In the rows, zero is written as 128.
One turn or mirror swaps these rows in pairs. Which row does each one swap with?
The rows were stretched afterwards, more along some directions than others.
Guze: [104 116 130 127 144 105 128 144 121 102 129 132  76 141 144 102 131]
tes: [101 118 133 147 136 101 118 148 119 119 123 134 102 134 134 106 130]
zad: [ 98 115 122 116 148 120 131 160 107  97 124 114  91 129 136 112 111]
ronis: [101 123 116 128 141 106 118 150 110 121 112 123 105 143 129 110 126]
Laku: [ 87 125 123 136 141 112 114 153 105 130 120 118 120 140 127 108 122]
Zame: [ 67 128 122 136 168 112 122 161 108 113 124 128 100 125 125  89 126]
Tetod: [ 88 127 125 138 150 120 123 145 116 114 134 135  91 119 137  89 118]
dubo: [ 84 120 118 124 144 111 122 163 105  99 111 115  78 128 131 100  99]
luf: [102 120 124 131 138  96 128 169 114 112 113 133 106 116 131 104 116]
pana: [ 85 127 122 128 139  96 113 148 107 124 124 122 108 134 136  96 128]
nura: [ 93 106 128 125 128 103 131 159 114 111 114 119  94 132 145 118 122]
razag: [ 98 114 116 133 149 100 131 166 106 104 111 142  88 126 136  88 130]
Ripar: [117 121 121 117 125 106 126 157 110 107 110 123 101 123 127 107 123]
Pulud: [110 112 126 132 146 114 129 158 114 109 113 129  95 125 136 102 108]
bep: [ 94 117 129 135 143 113 131 151 124 117 139 140  98 119 121  99 122]
tudol: [ 86 134 120 118 156 127 119 145  99 105 122 112  95 121 119  98 111]
mag: [ 86 126 115 124 143 116 125 162 106 118 117 124 111 109 107  98 111]
bog: [ 96 132 120 135 138 112 119 144 110 131 121 126 117 134 130 109 133]
Zoles: [ 96 137 123 137 137 137 125 140 112 120 119 117  98 130 118 110 118]
dagal: [ 88 129 122 134 128 131 121 147 112 121 110 121  95 136 122 107 123]
bet: [ 81 122 122 134 163 121 121 162 110 112 132 121 104 132 141  96 124]
fem: [ 91 125 119 132 136 112 128 157 102 126  93 117 106 126 127 114 113]
mifu: [ 84 124 114 119 138 118 124 161 108 115 107 122 102 120 140 108 118]
vaket: [ 98 124 117 143 150 108 118 150 119 133 119 135 113 121 125  96 125]
lov: [ 81 122 110 137 153 112 110 153  93 118 114 123  99 118 111  87 117]
Naz: [ 97 125 120 139 139 100 124 166 102 110 113 134 104 112 120  97 122]
Mefum: [107 119 121 114 132 119 127 153 120 110 117 132  93 116 126  99 116]
vep: [ 90 112 117 134 149  92 125 174  96 100 104 134  82 123 137  88 132]
guf: [102 125 123 124 150 126 128 149 105 109 111 129  90 126 126  98 110]
nub: [102 115 123 127 130 108 125 149 107 113 105 115 101 134 144 117 124]
tos: [ 86 109 118 137 157  90 119 173 111 111 111 133  95 125 142  84 112]
ped: [ 88 119 112 139 148 118 120 145 104 116 120 125 100 114 117  90 112]
megi: [104 116 126 125 117 124 125 147 122 118 111 130  93 127 120 116 120]
bot: [ 99 111 125 131 138 117 123 161 115 112 111 126  91 132 132  96 104]
gel: [ 91 122 123 133 131 110 127 150 112 112 116 114 105 126 137 115 133]
kuv: [ 86 119 117 127 147 115 114 158 116 126 113 127 113 117 120  92 110]
Fub: [104 129 124 144 152 110 120 153 116 124 121 135 110 120 126  96 117]
kazun: [100 133 132 138 133 127 126 137 111 114 122 121 102 127 127 119 133]
zezer: [ 82 129 120 135 163 113 124 163 108 107 115 131  83 127 145  91 121]
Deded: [ 94 120 110 130 137 104 120 160  95 115  93 115 106 126 120 106 117]
kozo: [ 85 107 114 131 152 106 114 160 109 117 107 136  94 118 125  84 115]
Nore: [ 87 129 121 133 160 103 114 155  95 117 113 116 122 129 137 104 122]
nar: [103 119 126 129 135 117 117 141 118 113 117 131  83 143 142 107 127]
rukob: [ 98 125 124 127 141 124 124 149 122 119 137 137 104 118 125  94 122]
Sif: [ 83 119 114 138 145  90 118 159 108 118 118 131 104 126 134  93 138]
leme: [ 98 113 132 139 140  98 126 142 118 108 127 131  82 138 136 110 128]

tos is swapped with mag
Tetod is swapped with guf
vaket is swapped with Ripar
zezer is swapped with tudol

One turn or mirror swaps these rows in pairs. Which row does each one swap with?
The rows were stretched afterwards, more along some directions than others.
ruti: [138 126 151 131 116 134 120 130 133 148 132 127 117 124 117 124 151 127
 114 132 122 128 106 130 133 141]
Gizu: [133 137 136 134 124 120 127 142 104 119 141 124 123 121 120 123 149 125
 137 132 129 125 118 123 115 111]
mono: [134 126 149 132 116 132 126 126 138 144 136 135 117 122 116 123 146 130
 113 134 122 135 103 135 126 139]
lufir: [111 136 130 140 107 123 124 112 110 121 125 145 112 134 142 124 139 127
 140 133 122 116 138 108 122 121]
rapo: [135 129 141 134 116 130 127 127 135 142 130 133 118 132 115 129 144 129
 117 132 122 134 109 135 124 138]
Subo: [111 141 127 124 120 127 110 146 102 119 135 124 133 132 146 130 144 130
 139 135 103 118 135 117 129 132]
vubul: [107 137 130 141 103 133 127 112 109 123 122 143 112 130 137 120 141 125
 140 138 116 120 137 108 119 128]
Pas: [110 141 127 123 117 126 111 144 102 117 138 123 131 133 149 130 143 124
 138 139 102 122 136 114 128 134]
Vofe: [142 122 150 127 117 126 115 138 137 147 134 123 122 124 124 124 157 125
 115 133 121 132 110 132 137 138]
sas: [115 138 125 135 111 126 126 116 108 123 123 145 110 133 138 126 136 130
 138 136 119 117 138 106 119 128]
mubog: [128 140 135 137 124 124 130 140 110 118 138 125 117 123 115 128 149 127
 137 137 125 128 120 121 106 112]
Kebo: [125 136 139 142 131 115 121 143 100 122 144 125 122 121 120 128 153 126
 136 133 125 119 124 118 116 113]
muf: [122 124 139 131 120 133 123 134 129 125 123 126 133 117 148 122 138 108
 122 132 118 136 128 124 146 120]
zurug: [130 144 132 133 118 114 122 138  99 120 139 125 117 130 122 126 152 128
 139 137 125 124 123 118 110 116]
Duva: [107 146 136 132 123 135 102 130 123 132 120 129 134 126 135 139 137 132
 124 127 110 124 142 112 149 134]
guvol: [137 125 153 132 114 137 123 127 135 145 134 133 122 123 117 123 146 126
 120 129 127 129 113 132 129 135]
bufo: [128 135 140 140 124 122 121 139 100 120 143 125 124 120 121 122 149 128
 142 134 127 121 127 118 112 110]
Gasar: [109 134 129 142 112 128 123 115 108 121 126 146 121 125 138 121 142 130
 145 130 118 115 144 106 122 125]
favap: [135 138 140 136 124 121 121 140 100 119 138 121 118 125 126 122 155 124
 136 137 128 122 119 116 117 112]
zaga: [126 136 138 140 121 120 128 142 108 117 147 125 124 122 118 127 146 123
 141 132 123 127 120 128 105 112]
Baru: [141 144 135 133 119 122 125 143 105 123 138 124 117 130 127 126 149 124
 132 139 127 126 122 115 116 115]
Peta: [137 140 124 133 121 115 124 135 102 118 145 128 116 135 127 124 148 125
 136 141 123 131 117 122 110 121]
pize: [106 150 135 119 122 142 108 130 121 129 116 128 137 119 130 139 142 136
 127 131 110 126 135 110 139 133]
kolat: [131 137 133 139 121 118 126 141 107 118 148 127 120 128 120 126 150 122
 144 133 128 125 125 122 107 118]
papor: [133 136 138 136 126 113 123 139  99 120 138 119 119 126 132 123 155 126
 138 138 124 126 119 120 116 108]
Robu: [108 138 133 139 111 126 121 119 114 125 120 140 113 132 135 125 136 127
 143 137 118 113 143 106 122 121]
Vak: [134 126 149 134 114 128 122 133 139 146 135 128 118 129 120 126 151 120
 114 133 120 140 105 134 130 137]
Gamem: [105 141 129 128 114 125 108 142 102 121 138 124 130 133 146 128 144 130
 141 135 101 118 136 115 127 132]
Musa: [104 153 138 126 120 136 107 132 123 133 117 128 136 122 129 140 144 131
 124 129 111 124 138 108 144 134]
tav: [134 130 152 139 110 135 126 126 142 147 132 128 114 133 124 126 149 123
 117 134 122 138 112 129 130 138]
fod: [108 136 131 139 109 129 126 118 107 121 124 143 111 129 141 121 141 126
 138 134 120 119 134 108 123 123]
tem: [114 142 129 135 110 130 123 117 108 125 128 148 109 135 137 126 136 128
 143 141 114 117 141 106 118 128]
davu: [107 137 124 141 111 123 124 113 104 124 120 144 113 132 139 125 134 133
 138 131 119 112 138 110 123 133]
kofe: [114 149 130 121 120 134 111 128 124 124 118 128 140 124 137 137 143 131
 130 126 119 125 141 106 140 135]
did: [141 126 141 132 113 131 122 134 132 141 139 128 114 130 121 130 143 120
 111 135 122 137 109 133 132 145]
nove: [132 124 147 137 121 130 126 130 131 148 135 129 117 121 118 126 155 125
 110 134 116 139 108 134 132 143]
ges: [123 123 137 132 123 134 126 131 130 125 119 125 137 116 145 121 138 112
 124 135 117 142 128 126 143 121]
zuve: [139 126 150 129 116 134 123 130 137 144 132 129 118 126 118 126 147 128
 116 135 127 132 111 133 126 133]
bom: [109 150 132 122 119 133 106 126 123 131 122 131 139 124 129 141 143 137
 131 130 111 122 138 109 139 134]
nosar: [135 130 146 129 111 128 124 128 140 149 131 130 119 129 116 125 151 126
 115 133 124 136 109 132 132 141]
gebes: [112 140 127 126 115 127 112 145 100 115 136 123 133 130 150 127 148 125
 140 135 102 123 138 114 126 134]
sarag: [126 124 143 128 120 135 124 131 136 125 120 126 134 117 144 122 136 110
 125 135 122 139 128 125 145 115]
nakav: [110 134 131 138 112 130 124 120 109 124 121 140 112 130 145 120 138 128
 134 134 115 116 138 109 127 127]
mis: [143 133 143 129 112 131 125 130 135 148 127 131 117 134 122 125 147 127
 113 136 124 132 108 130 133 139]
mur: [142 124 149 132 117 132 118 129 138 148 134 129 110 126 122 124 146 127
 112 133 123 128 109 134 135 142]
buki: [108 150 127 121 125 133 107 130 120 129 118 129 140 123 131 135 139 133
 126 125 110 122 136 114 146 140]
Befek: [122 127 136 125 121 133 125 133 136 129 116 126 136 123 143 122 134 113
 123 135 116 138 132 125 144 120]
Lopi: [132 128 146 136 113 131 128 131 142 146 135 134 116 128 112 127 148 127
 116 129 121 133 104 134 126 142]
nikol: [129 140 136 135 121 118 120 147 100 119 144 122 116 128 124 129 154 122
 138 141 120 128 121 120 108 114]
tof: [106 145 132 135 106 129 124 118 105 125 123 145 108 133 136 126 141 127
 138 137 116 114 138 105 118 127]
vup: [133 141 138 137 126 120 118 142 101 120 142 121 113 126 129 126 151 127
 136 139 125 121 122 118 118 117]
teba: [106 148 138 128 117 130 105 128 132 134 120 130 136 130 132 136 140 132
 130 123 112 119 137 109 146 135]
kofu: [123 123 137 130 124 130 121 133 130 126 123 125 134 120 146 123 133 111
 121 134 117 138 126 126 147 121]
vilat: [128 120 139 131 125 135 129 132 137 127 123 126 134 117 144 120 135 111
 124 133 121 140 126 126 145 115]
Roruf: [132 138 138 140 123 119 125 139 102 121 145 128 116 123 121 127 146 129
 136 135 127 122 117 120 111 113]
fosem: [134 137 133 141 123 120 129 142 110 121 146 129 119 125 117 128 148 124
 136 135 125 129 121 118 109 118]
Muzan: [128 140 140 136 124 126 124 143  95 114 142 123 115 116 119 131 145 129
 133 141 123 123 122 121 107 113]
vuba: [108 144 128 122 116 129 112 144 100 117 133 122 134 130 149 130 147 125
 139 138 103 121 136 114 127 131]
kolo: [136 126 150 129 121 131 124 128 135 147 134 133 120 124 112 129 149 127
 116 130 122 127 111 132 127 138]
Demin: [112 151 135 120 127 140 111 135 121 127 116 127 140 117 134 138 141 133
 127 132 110 124 137 109 144 131]
Ziput: [129 121 151 138 112 133 128 135 144 142 140 129 123 123 115 123 148 119
 121 131 123 137 112 138 122 134]
guneg: [134 126 147 127 115 134 127 131 138 146 131 127 123 126 115 122 149 127
 118 132 124 134 109 135 129 138]
zumus: [107 145 135 128 121 140 111 122 119 127 118 133 141 120 132 135 142 136
 133 125 113 122 145 110 139 132]
leluz: [107 145 128 125 117 125 115 148 105 120 133 124 135 132 146 131 141 124
 139 135 103 122 137 114 132 131]
Gilek: [135 140 135 141 120 116 113 143 103 121 142 127 113 128 123 126 151 127
 139 137 121 120 126 119 112 117]
dit: [108 150 130 125 124 132 109 128 122 129 115 129 138 127 135 140 140 136
 126 127 115 126 136 109 144 135]
pedul: [135 142 133 131 128 117 119 145  92 116 144 125 118 122 123 129 160 127
 135 139 118 125 124 120 110 119]
baren: [132 123 143 138 116 128 125 128 140 146 137 131 121 128 114 126 144 125
 120 126 125 133 112 138 128 140]
kabas: [110 152 133 124 114 138 107 129 120 124 121 129 139 123 133 136 147 130
 131 126 111 124 137 107 141 135]
babif: [107 138 129 135 111 133 129 123 107 123 125 139 112 128 138 125 138 121
 137 136 117 118 141 107 124 133]

mis is swapped with Baru
Muzan is swapped with mono
Gizu is swapped with guneg

